(in the rows, 128 means zero)
A state moves one step at a time under one of 6 hidden systems, and each row is a state written as 20 numbers. Each run below is a few steps of one system.
seq 1, J899:
[[132 158 170  69  99 107 110 121 145 104 143 165 130 192 134 166 142  97
  117 157]
 [153  95  90 117  84 118 175 118 142 130 100 184 140 164 162 163  93 123
  164 143]
 [123  72 110 142 126 154 136 159 140 179  94  77 132 127 182 140  92 103
  148 102]
 [128 123 111 137 105 165  85 179 128  96 135  74 120 113 150 114 177 130
  108  64]
 [144 146  75 142 133 127 153 128  95 101 153 140 107 100 104  69 191 173
  134 127]
 [108 153 149 157 185  89 160 116  81 158 140 125 147  91  83  99 112 127
  150 153]
 [118 177 190 122 163 123  85  99 140 107 119 118 174 130  88 159 107 106
   94 148]
 [135 153 131  65 118 134 121  97 167 114 122 178 119 196 146 143 134 118
  111 171]
 [108 103 118 113  82 111 182 140 143 157 107 175 117 168 172 146  89 110
  183 123]
 [129  89 113 168 106 172 126 144 148 144  91  86 140 110 160 155  87 131
  136  67]]
seq 2, J423:
[[157 119  59 145 172 158 146 121 105 151 107  89 126  97 131  71 165 148
  128 131]
 [ 83 134 173 148 176  81 119 162 101 149 144  92 147  95 117 106 115  97
  155 117]
 [130 167 134 129 122  99 103 123 147  36 114 146 192 108  97 138 155 133
  129 124]
 [135 181 121 105 176 126 166  66 172 154 109 136 128 173 146 110 126 133
  155 146]
 [ 92 138 145 127 100  96 161 173 120 146 150 167 132 180 163 159  79  93
  162 105]
 [144 110  80 137  82 186 107 143 154  88  87 135 153 140 155 154 110 138
  102  94]
 [115 141 140 114 135 188 129 125 131 193 116  68  74 145 151  98 149 128
  114  99]
 [ 87 134 133 155  90 119 141 185  76 113 172 139 102  96 100 105 150 142
  134  90]
 [129 121 102 173 164 148 113  89 147  90 105 138 144  63  86 102 111 183
  110 124]
 [101 158 218 111 171 106 109  81 155 160 142 117 105 130 102 130 109 121
  122 145]]
seq 3, J519 (10 x 20):
[[123 149  97 110 177 141 118  81 166 107  75 157 159 130 123  94 121 140
  116 176]
 [ 86 155 202  96 126 126 146 110 141 191 113 116  95 164 140 126 112  98
  159 118]
 [144 141 112 145  78 145 127 139 139  84 111 165 149 159 159 169  94 134
  143  58]
 [120  92  67 126 150 176 124 120 173 152 117 122  80 129 165  85 128 164
  105 138]
 [ 61 138 158 142  97 119 150 184 117 150 181 108  89 117 125 120 138 127
  137 101]
 [146 151  99 180 117 139 122 119 122  59 145 147 161  87  84 139 128 178
  105 100]
 [128 123 152 124 203 131  90  83 124 159 146 124  88 112 105  92 122 146
   86 169]
 [ 91 130 204 108  98  75 107 152 110 109 145 172 132 134 111 158 107  94
  143 131]
 [176  95 116 115  97 143 119  69 156  81  69 166 142 112 115 151 126 154
  131 140]
 [159  73 152 100 134 139 123 107 122 203 137 101  57 151 165 129 127 118
  133 132]]
seq 4, J899 (10 x 20):
[[132 134 128 123 207  98 146  80 154 153 110  97 137 106 126  83 141 132
  162 164]
 [ 97 198 189 117 137  94 136 131 166 121 151  85 163 152 126 158 138  98
  145 116]
 [142 185  81 131 110 154 162 110 168  96 133 153 167 174 134 162 115 143
  110 141]
 [ 77 128  84 121 136 154 174 163 129 190 114 141 123 168 166 106  88 108
  129 155]
 [ 69 134 150 143  84 168 112 183 104 123  84 127 138 116 128 127 105 112
  124  68]
 [155 132 108 133 125 192 101  91 113 113  95 144  84 117 118  86 149 176
  102  83]
 [111 125 152 130 173  91 126 114 112 152 157 157  60 116 133  66 132 152
  159 109]
 [108 133 183 162 135  87 119  97 167  88 142 130 143  73  81 152 102 156
  145 114]
 [149 141 143 113 137 154 128  72 184 146 161 105 108 140 107 165 126 152
   80 178]
 [106 125 135 105  97 107 147 172 125 149 197 159 105 183 150 164 107 103
  112 156]]
seq 5, J714:
[[119 160 197 129 122 104 136  87 182 122 180 110 116 124  94 170 126 148
  123 138]
 [151 158 126 140  99 138 149 110 125 116 177 176 128 167 105 185  87 148
   92 143]
 [111  88  86 124 111 173 133 148 122 161 117 161 119 149 137 149  75 123
   79 179]
 [116  65 139 105  71 169 111 165  81 156  86 112 104 113 125 128 139 102
  107 135]
 [184  90 117 129 125 138 102 122  61 116 101 127 103 100 127  90 173 136
  142  89]
 [148  99 116 144 202  77 120 118 113 138 142 122 113 103 150  75 135 131
  173 118]
 [112 123 158 144 154  53 133 130 166 101 158  97 167  89 117 143 132 118
  169 144]
 [160 174 137 122 123 111 149  89 169  97 168 110 162 136  96 179 150 138
  110 169]
 [136 169 106 107 120 141 174 125 120 165 162 152 135 198 136 163 108 113
  102 180]
 [ 99 114  90 114  82 159 150 183 103 144  82 151 165 160 150 146  97  87
  116 152]]
seq 6, J714 (10 x 20):
[[128 132 192 119 154 145  77  88 117 145  74 142 106 140 136 118  89 118
  133  73]
 [116  99 158 115 129 103  59 129 161  76 137 176  88 132 155 118 122 143
  134  88]
 [115  88 118 141 102 118 143 103 200 105 152 149  76  94 129 123 129 187
  145 123]
 [149 108 145 173 111 142 161 106 143 164 174  90 101 110 116 181  89 160
  120 107]
 [147 114 116 167 133 146  98 160  85 126 187 122 136 122 108 168  93 132
   63 130]
 [103 100 104 123 131 139 117 153  80 134 140 152 116  97  83 100 140 132
   77 199]
 [138  96 159 109 113 115 150 102  60 164  83 145 119  98  82 114 136 114
  150 169]
 [203  89 153 113 155  93  93  90  84 121  92 138 145 132 134 141 126 100
  154 126]
 [157  82 110  93 158  71  96 133 163 102 150 134 128 146 177 123 159 106
  149 160]
 [130 114  97 115  88  88 189 142 175 119 157 103 137 125 145 147 172 129
  172 158]]
seq 7, J40 (10 x 20):
[[182 128  85 133 117  87 145 156  69  85 161 146 161 132 125 133 169 115
  142 144]
 [147 107  93 121 148 105 176 124 101 158 105 102 171 102 108 119 147 108
  146 201]
 [153 156 166 104 145 106 146 126  80 172 102  91 167 161 137 146 132  66
  162 131]
 [177 158  78 114 139 130 130 127 114  95  90 133 180 170 163 125 153 104
  147 110]
 [108 123  74 105 165 127 158 138 163 156  90 104 147 140 173  82 150 108
  159 163]
 [ 87 166 157 125 126 127 157 142 158 154  87  86 154 144 159 127 122  94
  183  83]
 [139 186 106 145 149 175 120 105 175 108 101 101 157 152 154 129 122 144
  119  73]
 [ 64 168  97 118 164 155 126 148 189 135 146 120 109 157 163  83 130 138
  106 131]
 [ 35 163 158 135  94 143 141 153 172 115 109 144 131 121 118 123 104 136
  135 100]
 [115 147 155 138 126 190  96  78 168 120 102 139 106 124 105 141  90 167
   86 100]]
seq 8, J174:
[[135 157  96 156 128 147 148 152 156 123 138  89 199 156 149 188  94 108
  113 122]
 [109 192  97 107 118 187 130 163 124 133 131 104 151 180 141 130 149 105
   75 135]
 [ 91 198 115 122 130 166 173 135  87 161 100 140 118 156 126  75 143 127
  140 103]
 [121 154 135 154 175 147 121 103 107 139  65 146 142 123 135  89  82 134
  156  70]
 [129 128 153 117 186 128  48 107 166 100 102 132 117 140 162 103 117 126
  123  88]
 [100 141 139 103 127 101 110 122 198  86 156 161  81 146 158  99 157 150
  148 107]
 [104 122 118 153 107 120 173 101 196 121 160 164  95 124 131 140  88 181
  149 117]
 [119 111 132 162 120 160 117 131 149 146 174 133 107 132 126 179  59 151
   74 125]
 [102 119 143 118  91 168  93 166  88 131 163 149  83 135 105 131 131 133
   58 136]
 [108 103 142 119 101 143 144 122  66 156 110 162  73  93  81  83 146 149
  126 146]]
seq 9, J40, 10 rows:
[[ 93 131  80 127 128 172 131 121 157 126 107 197 105 151 143 105  83 160
  102 136]
 [ 62  72 162 122 116 139  90 157 167 147 110 133  95 117 149 129  83 115
  115 126]
 [138 109 178 129  77 151  78 112 153  91 123 120  87 108 119 151 144 155
  117  63]
 [151 114  98 157 137 149 128 105 129 125 184 142  57 110 118 104 135 198
  103 107]
 [ 84 103 137 168 139  94 135 168 107 137 197 140 113  92 101 133  91 140
  116 141]
 [142 124 180 137 102 115 101 114 108  91 142 120 159  89  58 179 129 129
   94 151]
 [184 132 139  90 128 130 122  83  79 137 154 161  91 150  92 129 157 136
   91 175]
 [136  86 106 115 110  90 154 158  60 142 135 197 120 146 137 124 111 105
  152 161]
 [169  48 127 133 112 109 118 132 103 128  77 107 169  92 129 159 115  97
  149 148]
 [202 113 142 105 143 117 112 106 108 149 132  65 113 137 152 131 187 107
  145 117]]
seq 10, J174:
[[109 104 123 126 124 153  94 126 179 123 115 169 113 164 168 153  57 134
  106 111]
 [104 110 134 106  88 174 103 145 157 143 152 138  50 160 161 128 129 143
   95  98]
 [107 109 112 159  96 152 148 139 108 141 155 149  56 101 119  95 129 180
  127  86]
 [109  82 135 179 152 142 104 121 112 138 134 123 102  57  88 110  89 166
  104 119]
 [120 106 195 124 144 112  58 121 119 111 153 114 108  84  80 130 136 129
   89 146]
 [144 115 168  97 105  79 124 100 110  93 155 171 103 107  76 126 169 140
  132 174]
 [160  76 130 123 118  75 168 100 112 145 138 164 131 117 112 158 103 123
  158 190]
 [165  64 133 121  96 109 122 155 108 141 131 110 158 139 146 198 103  80
  124 155]
 [162  94  93  96  71 148 134 171 101 127 128  90 137 137 144 152 187 100
  111 149]
 [141 129  78 134 119 138 192 151  88 163 121  73 140 106 123 101 181 120
  152 138]]
seq 11, J519:
[[127 213 129 134 156 148 138 138 113 126 130  67 184 141 110 128 164 104
  113 117]
 [125 215 118 119 192 119 133 112 115 125 124 150 155 177 137  96 126 115
  133 123]
 [ 66 169 140 121 161 121 152 121 155 149  79 162 154 157 145 108  75 110
  159 133]
 [ 88 161 154 121 101 176 129 116 181 133  72 124 131 153 150 144  97 129
  134  79]
 [123 153 112 127 116 173 119 122 166 124 136 141  73 170 173 113 126 161
  122  59]
 [ 75 120  89 159 126 133 148 158 152 129 168 163  77 122 149  92 103 171
  134 100]
 [ 72 125 132 176 111 152 130 142 152 111 152 122 113  68  81 125 109 176
   97 117]
 [131 150 170 140 135 149  81 101 120 101 168 130  91 100  73 129 140 168
   71 113]
 [135 113 165 120 147  87  86 101 102  97 161 202  92 119  97 117 112 148
  114 146]
 [123  58 166 116 107  98 109  98 134 118  95 175 119  93 100 148  92 132
  137 167]]
seq 12, J423, 10 rows:
[[125  84 142 154 126 151 112 129  54 157  90 147  98  91 109  97  98 135
  131  91]
 [134  86 174 127 145 117  51 111 127  90 116 131  90  78 111 101 145 148
  121  94]
 [132 121 153 109 131  88 127  81 183  98 156 130  86  98 108 106 180 169
  147 150]
 [148 121 124 149 133  76 184  98 162 132 190 138 126 123 119 167 107 150
  152 162]
 [156 119 113 142 140 128 119 130 143 131 166 127 164 158 137 201  72 111
   85 166]
 [132 127 115  79 113 170 112 151 114 154 118 114 140 174 140 151 138  86
   70 188]
 [132 109 103  97  90 147 158 161  49 166  90 131 122 136 125 100 162  97
  133 155]
 [159  81 114 152 149 119 111 141  55 131  85 125 138  88 131  91 131 118
  161  92]
 [136 108 153 128 180  88  64 124 147  92 115  97 133  91 143  94 159 121
  152  95]
 [113 161 138 113 135  73 143 119 195  84 157 107 140 120 132 116 183 136
  167 135]]

Name the system that made each run.
seq 13 (2 x 20):
[[ 82  83  87 152 126 135  98 164 146  98 130 189 106 113 149 102  86 156
  115 112]
 [ 88  80 155 123  93 156 128 119 138 148  98 114  82  67  91 100 142 156
  122 141]]
 -> J899
seq 14:
[[ 94 107 157  96 150  84 120 112 156 127 108 143  84 110 137  66 164 131
  177 135]
 [141 110 146 149  94  70 163 110 166  91 148 137 140  99 124 160 126 149
  191 105]]
 -> J423
seq 15, 2 rows:
[[101 195 121 138 116 123 184 122 114 116 119 178 178 150  92 146  93 126
  133 157]
 [133 147 135 121 142 159 121  97 107 148  69 181 145 175 141 140  60 111
  123 116]]
 -> J423
seq 16:
[[159 128 156 160 152  80 178  99  90 169 143 109 141 109 112 144 102 123
  182 118]
 [152 111 119 144 153 138  85 143 133 116 118  99 195 138 144 184  81  90
   91 138]]
 -> J519
seq 17 (2 x 20):
[[ 60 118 122 113 147  89 151 156 140 140 114 144 106 117 150  59 142 122
  181 137]
 [131 142 168 154 106 113 146  97 164 103  92  93 169  89 108 150 128 136
  176  85]]
 -> J714
seq 18, 2 rows:
[[166  61 120 127 143 151  68 107 139 129 127 154  99 136 151 152  81 138
   83 138]
 [120  63 137 104  90 101  97 172 136 115 172 125  75 120 151 127 169 122
  131 128]]
 -> J40
seq 19, 2 rows:
[[125 165 120 142  86 123 160 131 180  75 136  86 168 104 112 153 172 143
  148 104]
 [148 210 107 143 160 169 165  94 138 156 161 101 131 170 126 134 125 147
  101 120]]
 -> J714
seq 20 (2 x 20):
[[119 168 120 182 156 143 103 157  86 107 160 152 142 137 123 130  83 139
   99  68]
 [ 92 113 116 124 157 122  69 142 156  74 131 141 149  90 100 105 139 136
   80 179]]
 -> J40
seq 21:
[[116 122 168  92 155 152 112 102 142 180  83  70 133 118 113 123 139  98
  107 178]
 [155 157 179  91  91 100 112 137  74 105 138 156 118 169 128 143 167  95
  148  95]]
 -> J714
seq 22:
[[ 76  64 159  97  82 139  82 159 141 120 106 151  81 108 132 115 132 124
  112 133]
 [158  84 157 124  87 137 138  84 134 141 134 118  59  91 105 126 160 172
  142 112]]
 -> J174
seq 23, 2 rows:
[[160 101 150 100 124 121 127  94 118 159 165 133  37 133 130 101 172 152
  135 132]
 [140  80 122 170 105  80 147 162  86 119 168 159 136 105 122 159  88 126
  157 119]]
 -> J519
seq 24 (2 x 20):
[[ 84 185  87 132 104 189 149 154 156 124 138 145 123 172 149 124 114 145
   91 108]
 [ 78 174 123 143 136 193 149 128 116 172 115 143  92 145 127  92  95 153
  106  95]]
 -> J174
seq 25, 2 rows:
[[177 112 107 136 108 117 159 160  75 152 163  73 120 130 149 139 175 109
  151 107]
 [161 128  79 172 169 105 116 162  82  91 150 101 188  98 123 123 139 121
  125 119]]
 -> J899
seq 26 (2 x 20):
[[113 114 119 146 113 106 127 183 157 128 210 111 109 155 173 164 115 121
  123 100]
 [ 88 127  84 145  60 174 150 167 147  97 136 137 134 104 102 141 132 160
   91 138]]
 -> J174
seq 27:
[[168 148 137 132 155 115 115 105  83 113 164 134 155 116  69 146 138 128
   82 186]
 [136 121 120  88 173  97 122 110  99 140 116 172 142 147 115 110 123 103
  118 214]]
 -> J423
seq 28, 2 rows:
[[158 131 112 127 106 160 108 169  37 126 103 118 137 130 126 113 162 106
  115  88]
 [129 112  90 120 170 131 122 127 105 132  74 109 136  92 128  52 173 127
  148 140]]
 -> J174
seq 29, 2 rows:
[[191 106 169 114 159 127 105  43 126 156 117 146  80 139 129 132 108 146
  135 118]
 [133  69 141 129 129  73  99 156 139 120 178 161 105 149 173 156  91 113
  143 124]]
 -> J714
seq 30:
[[141 139 133 102 116 175 137 120 141 163  67  54 160 139 137 145 153  95
  120 137]
 [149 181 104 111 126 141 129 159  94 122 146 128 120 193 177 114 161 107
  136  72]]
 -> J899
seq 31, 2 rows:
[[128 138 197 135 177 101  59  91 160 103 159 132 114 120 115 139 103 139
  107 113]
 [122 112 164  94 114  89  99 100 184  85 145 190 111 147 127 157 111 136
  124 160]]
 -> J519
seq 32 (2 x 20):
[[110 153 169 144 124 116 164  74 132 145 121 189 113 131  92 140  65 157
  149 126]
 [128  95 154 135 111 177  84 109 135 139  95 154 110 136 131 166  58 134
   87 107]]
 -> J519
seq 33 (2 x 20):
[[128 125 116 142  83 141 100 176 145  79 184 106 151 127 120 185 140 129
   76 123]
 [125 146  71 128 118 178 165 127 104 149 154 135  98 125  96  98 158 163
   80 172]]
 -> J714
